One turn moves every row onto another: examples first, then more rows asked
moruv: [-12 -24  -7 -17 -16 -32  33   7  12   3  13  -8  27 -20 -11  14  -4 -14
  12 -15   0 -23 -17 -13  -8   6  21  11  -3   4 -31  -1   8 -10 -13  29
  20  -9   4  -8  -1  12  15  20   1 -17  13  -4   5 -17   9]
bif: [ -8 -27  -8 -12  -2 -27  43 -11  17  11  17  -2  11   7   3 -10   2   5
   5 -29  11  -8 -19  -2  -7  16  -1   5  -6 -14 -19 -10  14  11   6  33
   6 -10  -2 -11   2   5   0  14   2 -16   9  -5   6 -29 -17]
vam: [ 12 -43 -19 -11  -4 -17  17  10  -6  23  17   2  21 -23  -9 -29 -15 -10
   5 -10 -14   2  -4 -10 -11   9 -17  13   1   7 -15   1  -5   4  -5  48
   5   7  17  -6 -14  23  23  25   8   2  -9   8  24 -16 -11]
ruf: [-19 -31 -24  -7 -10 -22  10  17   8  21  11 -12   5 -36   4 -14 -24  -6
  24 -14  -7 -30  11 -20  -5   1  13   5 -15  15  -5 -16  -4   0  -5  33
  15   1   7  -9  15  28  -5  35   0 -15   8   2  26  -9  -6]
luvev: [-28 -19  -5  -8  -9 -32  28   9  29  21  28  -4  26 -12 -13 -15  -5   7
  13 -14   7  -8 -17  -5 -16  25  14  11 -17   2 -33 -14   2   1 -22  20
   6   2   2   3  30   9  -5  -3 -16  -3  11   6  12 -30   7]
kad: [-13 -42  -6   5  -6  -8   6  22  -7  12  13  -2  29 -21  12 -35   0  -7
  19   9  -1 -21   7 -14 -21 -11  -4  11  -5   8 -16 -12 -20  -4   1  40
   2  19   5  -2   1  21  21  27 -11   8   8  25  16 -36  22]
kub: [-27 -41 -12  -5 -11  -3   6  16  35  38  30  -7   2  -9  -6 -26  -9   3
  16 -14  -9  -2   9 -13  -7  10   0   1   2 -11 -16 -19   8  15 -10  25
   3  16 -11  10  18  18  17  34  -1   4  -7  12   0 -35   1]
soz: [-10 -26  -6  -9   2 -28  46 -10  15  10  19  -3   9   8   2 -11  -1   3
   7 -31  12  -5 -18   0  -9  20   1   4  -6  -8 -22 -10  13   9  10  31
   8  -5   1  -8   0   5  -1  17   2 -14  12  -7   6 -30 -13]
tov: [-22 -39 -21  -3  -3 -21  12  17  18  33   7 -11  15 -43  16 -11 -14  -5
  23  -4  -9 -26  18 -24 -15   6   8  16 -10   9 -18 -21  -8   3 -12  33
   2  11   7  -1  20  27  -7  37  -4  -7   5  15  30 -23   6]
Kitu: [  7  -8 -15 -18  -6 -23  39   7   8  15  27 -16  17  10 -12 -16  -1 -16
  15 -17   1  -3 -13   4 -13   2   6  -2 -16  -3 -22  -7  22   3 -20  28
   3   2 -15  -4   2   2  11   6   2   4   0  -5  -5 -23   7]
rofi: [  5 -48 -20  -8  -8 -30  15   8   3  28  25  -4  22 -24  -1 -22  -3 -15
  17 -13 -11  -2  -7  -2 -18  12   2   7   5   0  -3  -8  -6  10 -17  41
  16  11  14 -11  -2  31  28  36   7   7  -9   5  26 -19 -14]
kero: [-14 -29 -34  -2   3 -19  10  -1  -3  21  13 -13  27 -12  -5 -29 -27   8
  27 -13  19  -8  -3  -5  -4   2   0   9  10 -20 -22  -8 -11  -6   7  16
  16   3   8  -9   1  14  -5  12 -15  -4  19  15  18  -3  -1]
fop: [-11 -21 -12 -11  11 -17  29   7   8  10  17 -12  25   1  12 -15   5  -6
  10  -3  23  14  -5   7  -8  10  -3   0 -16 -10 -27 -29  -7  -2  -6  33
 -12  11  -7  -3  17  -6   0   6  -9  -4   5  25   0 -27  -5]
tiveg: [ -3 -29  -2  -3   2 -10  10   2   2  16  23  -2  31 -38   0 -11  -5  10
   8 -13 -14 -22   3 -23 -24   5   2  21  17   0 -11 -14  -4  14  -2  26
  -5  10  -6   5  14  24  -6  16 -14  14   5  25  26 -19  -3]
Mevi: [-15  -4   1 -11  22 -20  33   3   6   3  13   3  26 -11   0 -17  -3  -9
   5 -14   9 -16  11 -11   8   4   0  15 -16   3 -30 -11  11   5  -9  29
   9  -7  14  -4   9   0  -2   0  -4  -4   9  -1  16 -27  29]
beg: [-28 -42  -9 -10 -15  -2   5  16  38  36  24  -7   8 -11  -8 -28  -8   5
  15 -11  -6  -5   9 -16  -9  16   5   3  -1  -4 -10 -16   9  12 -11  28
   4  15 -14  14  17  12  13  35  -4   1  -8   9   2 -31   2]
Kor: [-13 -38 -10   8  -2  -7  11  29  -2  22  11  -3  19  -9  19 -41   1  -9
  24   5  16 -12   5  -8 -15 -12 -13   8 -12   4 -14 -13  -9  -6   2  47
   3  22   2   0  -1  12  21  26  -9  -1  13  13  11 -43  21]
lal: [-18 -49 -14  -5 -14  -7   6  13  28  40  20  -5  12  -4   1 -23 -12  -2
  31  -5  -7  -6  -1  -6 -18   0  -5   2  12 -11 -15 -19  -1  12  -9  25
   0  11 -11   1  17  15  24  37  -5   3 -12  14  -1 -36 -10]
fuvan: [-15 -40  -8   5  -4  -5   9  27   0  27   7 -10  16  -4  15 -43  -3  -4
  23   9  16  -8   1  -4 -13  -7 -10   9 -11   6 -12 -16 -16  -4  -4  50
   2  17   4   1  -3   8  19  22  -8   2  15  11   9 -39  22]
dus: [  0 -36  -9 -11   6 -14  18   9  22  23  10 -14  23 -29  11 -11   8   5
   7   8 -15 -12   1 -24 -26   6  -3  15  -2   3 -26  -8  -5   9 -11  26
  -6   7  -7  14   1   7  24  34   0  23   8  12  29 -42  23]
mus: [  5 -42 -23  -9   0 -20  19   9  -9  29  23   4  17 -24  -8 -29 -10 -12
   5 -14 -15  -1  -3  -9 -13  10 -12  10   7   1 -18   2  -4   3  -6  47
  11   8  16  -9 -13  28  27  27   9   6  -7   6  24 -19 -10]
kitan: [ -5 -30  -9   4  -4 -23  14   9   8  18  23 -25  14 -21  18 -10   3   4
  40   4   3  -8  -6   2 -13  -1  19  -1   3 -16  10 -22  -3  10  -4  25
   9   0  -9  -5  15  16  13  41  -8  15   4  -1  15 -28  -6]
Penu: [-12 -10  -1 -12  21 -17  35   2   4   3  12  -1  27 -13   2 -17  -1  -9
   5 -10   6 -14  10 -15   5   4   4  11 -15   4 -30 -14   7   3  -8  27
  10  -6  18  -3   9   0  -8  -4  -2  -4  10  -1  17 -30  27]
rakup: [-21 -28 -22  -6 -10 -24  14  20  11  29  14  -9   7 -37   9 -13 -20 -10
  23 -14  -7 -27  13 -20  -7  -2  11  10 -16  11  -6 -10  -1  -1  -6  30
  13   8   6 -12  15  31 -11  38  -3 -16   9   8  31 -17  -3]
ref: [  9 -37 -16  -8  12 -22  12   9  13  36  14  -6  24  -7  12 -11  -8 -13
  37  -7   0 -21 -24  -9 -25 -14  -7   6  14   4  -6 -14 -16   3 -14  27
  12  -4   5  -9   7  17  17  19  -5   6  21   1  19 -27  -7]
Vav: [-18  -8 -18  -1  -1 -15  36  20   8   4  24 -14  30  -9   3 -12  -1   3
   7   0   0 -20   1 -21  -4  21   5  14 -25 -11 -34 -10   0 -10   9  28
  -6 -13 -17   0   2  16  -8   5  -4  -8  23   1   3 -24  15]
lop: [ -3 -29 -21  -8  -1 -11  28   5 -12  -7  11 -11  34 -13   8 -10  -3 -21
   4  -3   0 -18 -15  -1   3  10   0   7  -8 -11 -35  -4   9   0   5  37
 -12 -12   6  -9   1  -9  15  19  13   4  -2   9  10 -28   5]
Latos: [  7 -40 -21 -11   7 -21  21   2  20  39   7  -7  26 -18 -13 -27 -17   3
   8 -26  28 -21  -8 -10 -22   6  -5  23  -1   1 -36   1   3   1  -6  15
   7  20   2   7 -10  -7  13  15  -1  -2   5  11  21 -28  11]
kud: [-18  -6 -22   1   3 -19  37  20   7   7  23 -13  31  -7   4 -12  -6   3
   0  -1   1 -19   1 -18  -2  23  -1  14 -26 -11 -31  -6   1  -6   9  28
  -3 -11 -18   0   2  15  -5   7  -6  -9  20   2   3 -24  14]
bug: [ -7 -22 -16   2 -21 -14  16   2   6   6  13 -27  19 -22 -10 -28 -12  -1
   3 -27   6  -4   5  -8 -14  10  11  13 -17 -25 -14  -1   8   5   4  10
   2  11 -13   0  -1   0   8  38  -6  10   2  23  24  -7   4]
vil: [ -6 -27 -18   3   6 -14  15  10  21  26  13 -33  21 -17  -4 -21 -10  -5
  28 -12  20 -15   1  -4   0  12  11   0 -16 -15 -26 -17  -4  -4  -9  18
  20   7   0  -6  -1  -1  32  34  13   3  16   0  23 -16  35]
gazav: [  5  -5 -15 -15  -7 -20  38   3   5  15  28 -15  14  13  -9 -15  -5 -19
  14 -17   0  -4 -12   5 -10   2   6  -2 -16  -2 -25  -6  20  -1 -17  24
   2   5 -13  -1   1   6   8   9   3   5   3  -8  -5 -20   8]

Penu goes to Kitu
Kor goes to kub
Where do these go?
rofi goes to kad
Latos goes to vil
tiveg goes to ref
gazav goes to kud
luvev goes to moruv
vam goes to fuvan

